Each path is a new rotation, seen through one point. The rows after it are directions, each followed by how far the rotation turns it, in degrees each step (0 if it stays put).
Each turn is a multiple of 5 degrees from 10 to 175, or 0.
Each row of a path follows its step; steps can be skipped.

step 3: [ 10  11 -15   8 -22 -23   8  22 -29  -2  -2  -3 -19   6  19  -5  -5   3
  -9  15   4 -35  -8  26   8   3  16  31 -45  33   9 -26 -25 -38  -4  -9
   9  19  -4 -20   4  -1  15  13  17  31  -9  10 -19 -14  29  -2  32]
step 5: [  5   9 -11 -19 -26  28   3   3   5  -2   9  15  14  46  26 -11  13 -41
  11  34  15  22  -4  -1  -4 -15 -19 -10   8   7  15  12   5  13  13 -35
   1  -6 -45  29  14 -23  -1  -7  16  27 -18 -15   9  -2  27  15 -11]
step 9: [ 27 -14   8  20 -21   0 -25  10 -13  -1   7  11  -7  20  13   0  11 -18
  17  21  15   3   7   6  16 -16  19  13 -26  39   9 -38 -19  -6 -36 -19
  21  -7   6  -5  -6 -27  14  20  16  13 -49   0 -25   9  30 -12   4]
step 11: [ -1  25 -11 -28 -28   3  18  -4 -24 -25   2 -28  24  35  -5   5   6  -4
 -16  41  13   4   0  22 -27  -2 -15  20   0  10  -6   2  27  -8  13 -35
 -13  -7 -20   8  23 -10 -10  15  23  31  15 -13  38  -6   8  28   6]
step 15: [ 11  -5  36 -12 -24 -18  -5  19 -10  -7  23   9  -7  20 -16   0  25 -28
 -19  25  37  14 -17  13  -5   8  12  42 -32  36  -2 -18  -3  -5  -5 -21
  -7   1   2 -25  -6   2 -13  16   2  -5 -34  25   5 -21  27  -8  22]
step 19: [ -7 -11  11 -10  -8  -1 -22 -13 -13  -8   9 -47  16   0   7 -20  46 -37
   0  25  18  -7  10  -9   0  -3   0  20 -32   8  17  20 -17 -20  -6  -1
  -2   1   2 -44  27  -9  21  -6  29 -18  26  -4  19  -1  -9 -33 -26]
step 20: [-13  14   8   1 -13  -6  -4  11 -31 -22 -12  -1 -13  21  19  -8  27  -7
   0  45  34 -21  20  37 -11 -17  11  -3 -13  37  31   0  -6  23   5 -22
  14 -22  -1   8 -21 -43  -9  19  15  14  25  -8   3  -6   9  -6  10]
step 23: [ 16  39  -9   4  -5 -17  10  14 -11 -16  16 -16  -5  34 -18 -15  17  16
  18  50  28 -13 -12 -18 -34  -8  -2  19 -17  12   5 -10  11 -28   6  -4
  22  -2 -24  30  41  -2   1 -18   7  -4   8 -16  17 -13 -17  -8 -10]
[  7 -10  10   6  -7   1  -5   4   2   5 -11  -3  -1  -1   2  -9   9   3
  -6  -2   6  -6   1   0   7   4  -3   1   1   1   7  -6  -2  -3   1   5
  -4   5   4  -2  -8  -8   2  -8   1   3   8  -3  -2   3   6  -5  10] : 65
[  1  -2  -6  -1   4   5  -4   0  -1   3   3  -2   3  -3   0   2 -10  -2
   6   0   4  -1   6   0  -3  -2  -7  -5   5  -1   4   0   3   5  -4  -4
  14  -1  -2   1 -14  -9   7  -4  -5  -2  -2  -4 -18   4   9   3  -2] : 95
[ 12   4  -1   1  -2   7  -1   8   7  -5   3   4   8  -5   1   1   4  -1
  10   7   1   5 -10  -1  -3   7  -4  -2  -1   5   3   6   3   2   5  16
   1   2  11  -2   0   3  -4   6  -9   1  -4   3   1   6   6   0  -3] : 40
[ -1   4   0   2  -1  -8   6   3   1  -5   0  -1  10  -1  -8   5   0  -2
   1   6   5  -3   2  -5  -2   0   0  -9   8  -5  -6  -4   3  -1  -7  -3
 -12   8  -9   1   4  -3   2 -10 -15   5  -1  -3   5  10   1   0   2] : 65
[ -6   6  -2   0  -2   3 -12   6   0  11   1  -3   2   3 -11   4   6   1
   1   2  15   7   2  -4   1   5   1   4  -6  -2   0  14   8   7  -1  -8
  -3  -7  -1  -3  -1   0  -5  -3   1   1   5   5   0   1  -2  -5   5] : 80
[ -7   9   1   8   8  -5  -4   0  -3  -6  -2  -4   0  -2  10  -4  -1   2
   9  -4   4  -2  -6  -8  -6  -5   4   6   1  -5   3  -1  -1   1 -14   7
   6  -3   2  -5   0   1  -4  -1  -3   3  16  -5   5  -6   3   1  -2] : 115

step 2: [ -1 -38 -21  27  25  29 -18   7  -1  26 -30  18   9 -27   2   5  -6   1
  -1   9  -8  -1   6  -8   4  -2 -29 -20 -43   4  -7  -3 -14   0  -9 -38
 -17 -25 -26  -1 -27 -23  11  14   7   9  -2  27  13  24  33 -32 -13]
step 10: [ 55  17 -15  30   3 -14  28 -17   3   1 -12   2  -9  -3  14  34 -23  -2
  -7   4 -14  -7  -9 -14  12   4 -23 -24 -18   4  17  23  11  -2   6   5
 -43  11  34   5 -10  -7  -6  29  -3  -3   7  33  20 -17  27   3  30]
step 11: [ 28   4   2  32  -2   0 -17   1 -11 -44 -12  30  16   5  34  19 -14  17
  -4   1 -19 -16   4  -1  23  -3 -12 -32   2  14   2   0  18  14  -4 -18
 -24  -5   5  15 -33  -6   1  -4 -41  -4  36   5  43 -33   0 -17  -5]
step 13: [ 13  24 -15   3  16  -2  20  11  44  -5 -11  23  24 -29   5   1   4   6
  19   5  -8 -14  24  12  -7   0 -17  -4 -14   8 -11 -24  16 -27 -19 -11
 -60  -4  14 -12 -24  19  33  12  15  -6 -13  19  25  10   2 -26 -23]
step 19: [-20  34 -26  44   7  11  -1  12  -9  12 -18  -8  41  18  -9  -5 -37  13
  10  28  -6  -4   7 -11   2 -25 -17 -17   8  17 -18 -10 -23   7 -20   9
 -26  13 -19   7 -28  11  17  23  20 -31  10   8   7  20  30  -4  23]
step 21: [ 33   8   1  56 -22  20  26  23 -17  46 -23  28   1 -30  -5  16  16 -13
   5   3  -8 -22   9  -5 -13 -10 -19 -33  12  -3  16  19  24  10   0 -18
   8  21  -7  19 -15  -9  -6  26  31   2  -7   4  14  -5   5   1 -17]
step 23: [  9   7 -14  46   0  -7  -3  33   3 -17   2 -11  -7  -7   2  -4 -12  20
  17  23 -13 -22 -13  -1  34  -7 -13 -29 -17 -18  20  10  -6  -8  -4   3
 -45   9 -10  38 -38  -2 -15  11 -30 -25  30  12  -4 -31 -13  -9  -6]
step 24: [ -6   6  -3  38  14  18  26  13  -8 -18 -23  -8  20  -5   2 -11  27   6
   8  23  -2  14  -5  -9 -13 -15 -31 -38   6   9   4   5  13  17 -22 -13
 -54  15  -8 -26  -8  19   1  34 -30 -22  31  26  20  -5  -5  -4   0]
[ 11   0   1  -3  -2  -2   9   7  -2  -5  -7  -6 -11   4  -6  -5  -4   8
  -8   0  -8   1  -5  -1   3  10  -1  -2   4   8   3  -5  -4  -4  -3   2
  10   1   6  -5  -8  -9   1   5  -3   0   7  -1   2  -1  -7   0  -3] : 60
[ -3   4   1   2  -6  -7  -7  -1  -5  -3   2  -3   0  10   2   0  -3   3
  -3  -2   7  -9   1  -4 -12   8  -1   0  -3   8  -4   2   1   7  -1  -8
   3  -4  -4  -1  -9   3   9  -4  -4  -2  -7  -4   6   4  -4 -13  11] : 130
[  7  -3  -3  -6  -2   0   0  14   1   5  -4   2  -3  -1  -4  -7  -3  -4
   8   3   1 -10  -9  -1  -6   1   8   6 -14  -5  -3   0   4  -2  13   4
  -3   1   8   3   3   1  -4   1  -3  -2  -2   6   9  -4   2  -7   1] : 140
[ -3  -3   2   5  -1  -3  12  -6   4   7  -2   2   9  11  -7   2   3   5
   3   0   5 -11   1   5   8  -3  -1   2  -1   1 -10  -5   6  -4   4  -3
  11   1   0   1  -5   1  -2   1   7   7  -8   4  -4   5  -1  -4 -12] : 55
[  1   0  -5   5  -4  -3   6  -1 -13  -6   2  -5  -7   4   4  -4   1   2
   6   1  -1   6   9  -2   3  -2   7  -1 -12   1  -8   2   2   1  -3 -10
  -8  -5   5   8   3  -9   5  -8  -3   4  -1  -2  -5  -8   0   2 -10] : 115

step 7: [ 10 -21 -19  16 -27   5 -25  33   4   2 -11 -20 -34  10  21  15   3  22
   2 -56   3  23 -12 -23 -10 -26 -19  -7  -1   9   3 -18 -34   9   0   6
 -17  -3   3   4  14  43  -1  -9 -14  18 -16  15  44  13  -6  11  18]
step 9: [ 25  20   1  25  10 -32  23   1  24 -10  15  17  -6 -20  10  28   2 -11
   7 -29  17 -40 -16  -5  11  48   3  15   9  22  -7 -15  -6  -6  22   0
  -2   1   8  17  34  13  16 -20  -2  -7  13  -2   6   6  46 -15  39]
step 12: [  9  -4   3   5  23  -5  19  30  21  27 -15   7 -11  -4  21  54  32  39
  -2 -26  -3  21 -14 -19 -19  34 -10   5   8  22   0 -14  -7   9 -30   8
  -2 -30 -18  -1  -3  13   1   7   7   2 -12 -12  55 -11  14  21  10]
step 14: [  0 -11 -13  16   1 -14 -25  -8  28  -8  24   0 -21  27 -11  26 -13   3
  32 -22  22  -9 -16  20   8  28  -2  -4  13 -28   0 -17 -22   5  11  12
 -10   4  18  18  41  46  50 -13 -31  24 -17  10  -1   6   3  -5  12]
step 16: [ 33  -2   3   5  -4  -9   3  -9   0  12 -28   2  -3   5 -16  11   6  35
   4 -59  -6   7   1  -6  -8 -10  -8 -32  14  21  -1 -20  14 -19  18 -28
 -20   6 -28  20  20 -10   2 -15 -15 -33  15  -7  12   3  50 -38  16]
step 18: [  5 -10  -6  -6 -13  19   3  10 -17  27  13   8 -11 -31  29  25  11  -4
  27 -40  -1  -2 -18  -1  -8  13   7  -5  -6  14 -37 -14 -10  -1 -34  32
 -38   1  21   0  24  29 -15   1 -14  -1 -17  17  36 -18 -11  10  45]
step 20: [  7 -15 -10  14   0 -10  14   4  27 -17  32 -40  -4   3  26  44  12 -11
   7 -27  10   0  -3   6  -8  12  -3  11 -14  28  16 -24 -25  -3  24  -2
  25  13  -1  52  -2  21  29 -29 -29   0  25  -7 -12  -8  12 -21   5]
step 22: [ 27  11  13 -22  24 -17   2 -15  -7 -10  -5  13 -15  24  20  25  34  44
  -7 -41   7  -9  -1   9 -11   7  28 -31 -11  -5  -4 -27   1 -15  17  12
 -33 -38  -6   9  15  15  11  13  21 -36 -20   9  20 -19  20   1  -5]
[ 4 -8  3 -8  6 -7 -2  4  5  1  8  6  2 -2  5 -2  4 -9  3 -2 -5 -1 21  0
  3  3 -4  5 -1 -5  2 -7  3  1 -4 -9 -1 -3 -5 -3 -6 -1  6 -5 -4  0  1 10
  5 -7 -1  5 -2] : 40
[  4   5   0   6   0   0  -6   3   3  -6   7   8  -1  -1   0   4  -8  -3
  -1  -1  -3   6  -2   4  12   8   7  -7  -4   6   3   0  -1  -3  13   4
   3   6  -8  -1   2 -14   8  -3  -8  -3   4   0  -8  -1  -3   4   0] : 65
[  0   0  -4  -2   5 -10  -5  11  -2   1   0   0   5 -10  -4   2  -1   1
   0  -5   6   0  -2  -1   9   4   3  -3  -5  -3  -1   5  13  -6   1   4
  -4  -2  -4   1   2  15 -11   1   8   0   0  -1  -4  -6   6   8  -8] : 80
[ -6   3  -3  -9  -5   6   5  10   7   1   3   0   0   3   0   4   4   3
   3   0   4  11   1   2   7   0  -5  10  -4  -4  -2  -1   5   6  11  -1
   5   5  12  -7   3   0  -4  -4   1   6 -10  -1  -2  -3   1   1  13] : 65
[ -3   0   0  -1   1   3   8  -1 -12   1  -3  -8   5  -5   0   2   1  -8
  -6  -6   4  -7   1   4   0   1   4  -2 -13  -2  -5  -3  -5   6   3 -11
  -5   7   5   4   4   0  -5   0  -9 -12   5   4  -4  -9  -4   2   4] : 155
[  2  -2  -9   4   6   0   1   0   0  -6   4   2   3  11   5  -7  -6   1
 -12   1  -5  -3  -3  -8  -3  -2   2   0   1  -1  -4  -7   7  -4  10  -7
   1  -7   7  -5   3  12   6  -3   0  -8  -1   6  -6  10   5   0   4] : 55
[ -5   0   3   5   4   4  -1  -8   2  -5   1   0  -2   0   7  10  -1  11
  -1  13   4  -4   2  -5  -2   1  -2   9  -6   4  -2  -1  -2   3   3   2
   7  -7  -4   6   1   1   4   5  12  -5   3   3  -4 -16   1   8   1] : 35
[  5  -6   4  -7   2   5  15   6  -5  -8  10  -4  -2  -4   8  -2   3   0
 -13   3   7   9  -1   0  -5  -6   8   2  -1  -4   7   1  -2  -6   2  11
   4   1  -8   4  -3   3   1   5  -6   1  -2  -1   4   1  -2   0  -1] : 145
